In the rows, 128 means zero.
The same turns and mirrors carry the whole set onto itself, and each row onto the other rows of its family. Which rows share a family with each named row? Give them in list order.
These 30 rows form 5 families of 6 rows each.
Depap: [135  93 154 141 136 132 134 113 162 173 129 124]
kobaz: [133 115 110 154 102 130 170 119 131 153 136 149]
kubel: [102 129 130  92 128 124 125 138 111 139 132 140]
gev: [146  97 152 146 138 135 125 107 165 163 117 117]
semu: [120 139 164 127 117 127  95 139 134 120 118  79]
Rumur: [132  90 150 135 136 125 133 109 164 170 121 122]
narip: [149 107 116 172  95 119 135 124 161 142 120  96]
Zubub: [141 103 136 174  87 131 140 125 159 130 126  88]
zik: [114 144 174 120 113 143 105 147 134 121 121  94]
Peror: [117 144 180 118 119 125 104 133 140 128 119  90]
rolo: [142  93 131 179 111 132 131 125 157 134 136  93]
fuzi: [127 113 114 158 105 132 168 124 134 153 147 150]
Kudi: [104 138 147  87 124 117 119 136 119 149 116 125]
dap: [136 103 142 154 144 128 137 116 160 174 131 130]
kad: [123 157 121 134  95 138 131 146  97 111 131 118]
bevak: [137 111 110 158 109 110 162 104 134 149 137 140]
kul: [125 141 167 116 102 129 109 131 120 118 112  82]
bez: [100 130 150  97 132 136 123 138 106 135 134 132]
devu: [135 151 126 134  91 149 126 151  99 117 121 105]
vufir: [129 157 118 128  93 135 128 143  99 110 120 116]
Giv: [116 149 129 129  97 148 129 160  95 125 127 108]
Zafid: [106 139 137  91 136 118 119 130 117 142 119 138]
Temin: [125 118 120 154 115 117 168 110 135 156 140 151]
zavi: [141  98 133 175  92 137 136 132 156 133 134  90]
Mel: [128 116 111 170 109 129 161 124 145 141 147 146]
daz: [110 139 142  94 142 126 116 133 115 146 126 140]
Fuver: [125 152 122 112  88 141 130 143 103 114 118 125]
Taz: [122 144 164 121 116 123  99 132 135 119 109  83]
tadab: [136 102 112 176  89 128 137 133 153 130 129  94]
Pefas: [147 100 141 142 131 121 132  98 171 158 121 128]

Same family as Zafid: Depap, fuzi, vufir, zavi, Taz
Same family as gev: kubel, Peror, devu, Temin, tadab
Same family as bez: narip, zik, bevak, Giv, Pefas
Same family as kul: rolo, Kudi, dap, Mel, Fuver

The same turns and mirrors carry the whole set onto itself, and each row onto the other rows of its family. Which rows share a family with each named row? Give them in list order.
These 30 rows form 5 families of 6 rows each.
Ponek: [113 105 114  81 132 133 155 140 166 164 133 142 109 162 111 123 108]
Peve: [123 160 130 162 118 133  91 124 126 119 147 118 116 144 138 124  92]
las: [119 159 126 111 147 146 127 105 172 154  93 131 123 126 117 163 118]
Ziza: [113 109 122  91 141 117 156 130 169 157 125 160 114 163 130 117  93]
Posu: [146 121  73 127 149 147  96 132 142 122 131 145 123 148 124 123 140]
vaz: [121 176 123 136 112 129  78 119 129 125 129 112 113 152 141 124 100]
fiku: [140 143 175 123 117 133 157 143 140 169 123 126 128 123 138 112  98]
belo: [156 130 119 101 114  84 128 109 126 119 137 110 120 133 135 102 138]
fatus: [109 160 134 119 158 141 147 112 168 153 108 139 139 133 117 162 105]
gaduv: [155 122  71 135 129 135 102 142 153 119 118 143 133 143 116 132 128]
fet: [131 143 166 106 113 151 151 137 128 167 108 139 136 124 145 110 100]
zinu: [114  98 116  89 122 131 145 139 159 159 134 155 101 160 112 126  94]
zorur: [148 137 171 114 108 132 139 143 143 159 100 135 117 128 153 114  95]
luf: [137 134 119  96 117 108 130 110 105 114 140 113 122 140 127  87 143]
digi: [150 128 116 102 124 100 117 102 111 125 137 111 120 155 128  87 138]
gemeg: [100 104 119  91 133 130 166 135 167 142 130 148 115 159 132 111 100]
Sezot: [109 157 136 121 172 152 128 109 171 155 107 142 114 127 127 148 115]
pegi: [152 131  76 142 151 122 107 134 139 111 126 151 136 143 115 116 130]
bof: [150 127 174 129 112 137 151 132 136 166 116 126 128 117 133 122  99]
pimaf: [146 123 117 101 106  98 125  99 114 135 156 106 121 138 116 108 133]
gupog: [105 152 138 120 165 141 131  98 166 141 113 139 110 124 121 162 112]
Dugas: [112 111 112  92 122 106 156 139 178 147 129 141 107 157 117 128  94]
famav: [113 176 113 149 115 141  89 120 117 132 136 116 129 143 124 105 101]
dugi: [141 134 173 106 118 148 150 131 136 169 103 128 135 144 143 119  99]
pomiv: [151 128 113 103 111 102 132 117 114 134 159 104 131 141 122  97 140]
Labe: [101 153 123 125 156 150 144  98 172 158 107 136 137 123 121 146 110]
div: [154 113  83 128 146 142  99 128 136 116 126 156 121 134 121 134 138]
geb: [124 176 128 156 128 129  89 123 125 125 148 115 120 140 145 114 104]
tizas: [141 117  74 146 144 140 113 130 145 110 123 141 133 139 118 107 135]
Telu: [128 172 120 148 117 136  90 126 115 120 135 105 131 159 122 119 103]

Same family as Labe: fet, luf, gemeg, famav, tizas
Same family as pimaf: Peve, zinu, bof, gupog, div
Same family as belo: las, vaz, gaduv, zorur, Dugas

